(in the rows, 128 means zero)
Which row each row swaps with, under one turn or mirror
The rows were stretched afterwards, more along some directions than others.
lil: [125 120 133 135 151 124 151 162 110 120 128 140 144 102 122 137 135 114
 147]
denuz: [ 98 137 123 128 111 121 118 153 139 172 132 134 140 126 132 126 104 152
 133]
ketif: [121 117 113 143 111 119 125 175 130 153 119 162 148 132 174 101 151 132
 117]
pofa: [120 122 145 113 115 122 130 122 126 120 151 131 116 121 139 125 111 126
 146]
milik: [113 120 152 102 145 103 126 152 147 119 157 133 142 108 166 125 138 107
 122]
fud: [114 128 137 122 112 131 125 120 105 124 148 114 134 111 120 111 110 134
 153]
nife: [125 156 121 152 106 153 132 131 151 148 120 119 129 154 132 132 132 148
 134]
kol: [107 143 157 143 121 141 141 138 178 119 144 137 117 121 142 125 104 121
 137]
dem: [ 97 124 146 150 127 115 115 141 145 173 108 146 143 144 101 149 118 141
 117]
gem: [149 138 126 132 120 143  96 126 134 132 128 127 144 130 126 129 122 160
 138]
repon: [115 139 121 145 128 131 116 159 121 154 110 137 144 129 103 137 145 154
 145]
kefe: [137 136 117 149 118 156 140 134 184 144 131 116 118 143 128 126 127 148
 153]
madok: [127 130 120 130 122 123 142 135 120 108 128 146 105 123 152 122 118 137
 129]
Veniz: [122 125 140 108 139 130 102 166 139 125 153 142 142 114 152 143 124 101
 111]
ladu: [132 133 117 146 119 161 108 125 139 150 106 128 138 140 114 135 144 155
 139]
vubuz: [110 144 131 158 139 144 148 165 185 127 125 142 128 140 166 137 138 111
 137]
Gazek: [121 140 144 137 148 125 135 165 146 127 124 160 121 125 130 148 130 108
 130]
pozu: [132 112 156  97 142 108 104 148 133 107 140 154 141 104 162 135 122 117
 134]
nuba: [126 142 143 132 127 139  95 130 170 133 138 138 121 140 108 160 113 144
 131]
Mego: [115 134 116 172 128 148 130 154 144 165 102 140 136 139 104 125 128 143
 147]
bire: [115 150 151 141 143 131 162 151 165 132 125 145 154 122 151 152 104 122
 138]
Bufu: [ 95 106 111 138 134 120 155 140 102 143 110 130 134 134 128 135 130 148
 118]
Soro: [108 147 127 129 116 159 134 145 121 141 137 128 130 140 127 152  92 123
 136]
gukub: [136 129 133 124 140 131 115 160 139 111 137 152 136 120 171 129 130 115
 108]
vel: [120 121 119 127 115 145 100 134 149 121 141 125 130 124 125 133 130 168
 161]
napap: [111 100 110 131 126 116 134 137 108 130 128 117 138 126 125 128 148 153
 148]
gim: [ 95 143 139 124 126 146 155 175 144 124 144 128 153 112 139 169 115 142
 132]
zofo: [125 159 127 147 108 133 128 151 157 135 121 149 142 123 154 119 111 159
 147]
divol: [128 139 127 135 125 154  96 125 148 134 110 119 123 139 124 137 140 162
 145]
lat: [146 135 142 128 119 150  95 119 150 135 125 120 132 112 123 139 141 165
 155]
pefa: [111 130 123 109 138 125  99 165 103 119 147 138 147 115 143 143 145 115
 117]
runa: [143 126 155 124 146 120 103 155 165 120 142 154 142 102 157 119 113 116
 132]
Tida: [121 145 149 110 141 128 152 135 151 116 153 127 105 111 138 158 102 114
 134]
gutub: [147 114 119 128 131 137  91 110 108 131 127 111 119 122 104 114 129 155
 145]
Pabef: [156 178 130 155 126 171 143 145 166 124 121 126 133 135 156 134 152 125
 152]
zeze: [113 138 138 128 127 121 150 175 144 121 141 151 146 123 184 131 139 104
 110]
Lisup: [123 135 142 132 129 135 113 109 176 144 136 117 104 150 125 127 122 133
 132]
sasi: [107 138 148 124 154 122 140 153 101 124 128 126 152 112 123 162 147 104
 122]
devit: [125 139 129 131 127 139 117 138 139 138 127 123 136 110 113 136 125 155
 128]
felal: [142 126 149 124 115 126  98 142 173 158 133 166 142 117 170 105  99 121
 126]
dama: [139 134 141 115 126 136  85 154 121 138 136 153 149 106 175 112 131 103
 136]
lusa: [142 135 146 114 130 124 103 129 122 138 143 152 130 113 133 120  83 101
 126]
nobab: [140 138 129 135 124 165 125 137 174  80 153 109 109 126 132 146 139 145
 158]
Did: [125 129 112 126 136 140 146 175 138 126 146 136 136 122 180 109 141  91
 131]
tiv: [155 147 123 116 129 162 118 120 115 122 131 103 133 107 143 123 147 134
 147]
semal: [122 122 106 132 106 147  90 164 126 122 148 138 137 135 160  99 128 122
 142]
tun: [124 136 129 119 136 151 114 153 147  96 153 141 121 118 166 133 129 108
 147]
nitin: [101 164 139 146 115 155 138 161 176 133 135 128 136 127 161 129 137 134
 143]
vovif: [135 136 142 118 141 139 121 163 132 121 133 160 162 108 171 132 137  91
 128]
kebip: [137 139 129 123 123 155  90 124 138 140 141 108 131 132 102 149 122 143
 139]

madok swaps with zofo
Gazek swaps with repon
fud swaps with kol
vel swaps with tun
Mego swaps with lil

Which row each row swaps with, under one turn or mirror
The rows were stretched afterwards, more along some directions than others.
luzom: [137 148 115 138 125  93 108 110 137 108 125 100 120 133 124 129 133 120
 119 110]
Topa: [139 120 156 127 141 125 145 114 131 113 123 139 136 110 129 132 124 147
 113 120]
sidu: [110 147 109 141 148 112 120 153 152 164 126 143 120 131 164 125 154 145
 117 133]
keka: [135 137 117  92 105 122 128 114 118 130  90 109 133 143 117 111 115 160
 114 102]
rak: [123 114 107 147 146  97 119 138 143 148 142 111 124 136 174 123 165 123
 112 107]
nel: [ 99 141 119 137 102 132 123 130  84 138 140 111 118 122 126 130 128 139
 138 141]
ved: [155 124 141 149 112  94 129 125 134 126 144 138 119 105 117 153 127 108
 137 156]
Zasip: [140 130 115 125 104  86 126 100 150 129 119  93 134 153 129 128 144 129
 105 127]
Lile: [144 156 137 134 150  88 116 124 163  95 101 114 106 130 147 127 111 143
 110 131]
kiba: [120 120 133 120 125 137 125  95 126 149 110 116 136 156 123 117 138 135
 119 146]
lopeb: [134 162 119 119  98 121  98 131 140 126  88 108 127 148 130 130 111 173
 130 136]
Dit: [115  99 118 154 124 118 136 110 133 141 136 142 122 130 120 129 147 112
 130 128]
basup: [155 115 134 149 105  93 124 128 124 129 143 132 116 101 123 160 127 101
 150 151]
Ponu: [129 132 147 135 169 102 134 125 157 132 136 167 141 130 129 138 144 115
 126 137]
gub: [121 118 130 125 132 123 120  99 134 154 112 109 140 161 125 120 142 129
 118 139]
Delun: [133 149 136 116 109 140 121 133 111 149 118 148 133 139 120 128 129 157
 126 141]
zekib: [122 120 130 124 135 135 124 102 124 151 114 122 136 159 129 117 136 127
 119 137]
bug: [119 145 136 114 127 156 152 129 143 153 118 164 132 134 107 118 125 157
 120 148]
ralon: [132 133 115 100 113 106 147  93 164 139  82 133 157 152 107 115 137 149
 121 129]
pibe: [131 154 115 115 130 107 116 123 163 131 112  95 121 148 136 113 123 151
 110 116]
mivi: [127 132 126 125 132  89 148 125 155 116 130 116 126 129 140 122 148 114
 118 127]
teze: [138 118 131 126 153 129 154 136 168 125 121 157 136 127 118 131 136 115
 130 144]
ruge: [130 134 171 130 155 113 139 135 155 108 134 139 119 133 126 127 120 136
 110 150]
Bab: [141 107 129 134 108 139 137 131 114 107 139 142 100 102 128 128 122 125
 144 131]
Sumel: [126 147 152 133 146 135 114 108 149 117 138 124 158 150 111 117 143 131
 108 119]
kage: [133 102 117 112 135 154 139 107 139 122 102 118 127 148 120  92 143 128
 126 137]
Rimiv: [118 175 144 105  93 139 127 152 101 119  96 130 111 101 121 148  76 175
 129 147]
rap: [110 181 154  96 143 137 128 156 125 127  96 146 110 132 145 137  76 174
 109 133]
mar: [139 151 152 128 141 130 110 151 127 100 114 140 118 118 125 143  96 149
 133 129]
misu: [131 130 137 118  96 163 140 107  92  89 142 110 126 119 103 117 126 141
 143 131]
rizi: [120 154 150 128 107 127 129 152 113 114 114 119 109 119 129 144 100 157
 120 138]
giv: [105 134 160 107 151 191 143 109 116 112 146 146 149 139 121 115 122 147
 123 124]
ful: [116 133 131 136 165 101 112 134 167 134 123 113 120 154 155 140 130 130
 112 120]
ref: [141 125 148 115 142 113 162 141 156  99 115 139 121 115 111 114 113 127
 119 147]
vuka: [126 157 149 116 136 106 123 108 151 114 141 124 129 133 148 135 141 135
 118 137]
ligum: [116 124 108 111  96 146 121 118  92 141 116 104 126 129 114 117 111 150
 127 129]
roni: [119 146 138 144 120 152 125 128 104 129 135 160 118 121 111 137 127 140
 130 138]
figo: [125 112 140 121 142 130 132  94 143 145 103 118 141 161 114 115 139 131
 110 146]
kido: [135 105 119 108 127 164 143 101 123 120 109 125 132 146 120  95 136 126
 131 127]
Dosub: [143 169 160 101 163 105 139 121 172 109 124 144 135 141 140 130 121 132
 109 139]
Tosu: [149  94 132 138 105 134 136 123 110 113 135 138 100 107 120 130 127 118
 151 133]
Bigav: [136 146 143 112 129 121 142 124 147 129  90 128 139 126 115 133 111 168
 105 118]
Dudor: [124 153 164 135 153 124 108 150 141 121 122 156 130 121 142 136 109 160
 112 128]
tulob: [143 102 131 139 104 145 130 133 104 112 149 144  99 100 133 140 127 117
 159 135]
didob: [ 95 148 122 123 152 135 119 134 126 140 140 119 138 137 147 122 126 129
 123 128]
der: [127 122 104 110  82 146 148 127 113 123 101 122 118 129 116 115 119 153
 122 127]
buge: [ 84 134 117 122 142 149 127 126 124 146 116 134 143 144 125 101 133 145
 109 101]
Lano: [142 144 155 133 149 118 159 124 156 120 107 183 127 115 112 132 122 136
 119 167]
ludok: [128 111 129 126 115 145 160 145 110 147 109 152 136 109 117 133 122 150
 118 125]
nane: [163 111 133 154 104  97 127 129 126 126 141 136 110 103 115 149 132 100
 151 159]
Bem: [133 102 116 107 118 169 144 109 123 123 105 124 131 142 113  95 138 133
 138 132]
Vages: [121 132 124 151 138 122 130 163 119 148 136 160 116  94 156 136 135 136
 132 149]
gizu: [134 108 138 112 112 180 142  91 108 120 152 138 142 135 103 108 146 136
 133 141]
rumok: [139 131 152 119 158 105 149 125 167 120 115 169 155 114 118 121 129 130
 112 128]
fir: [135 109 118 106 114 159 140  99 124 118 102 114 129 141 115  97 134 132
 132 135]
fos: [164 116 120 156 106 110 120 120 149  96 137 114 120 116 107 132 137 102
 143 138]

Bab swaps with ved
pibe swaps with bug
Dit swaps with fos
Delun swaps with keka
ralon swaps with lopeb

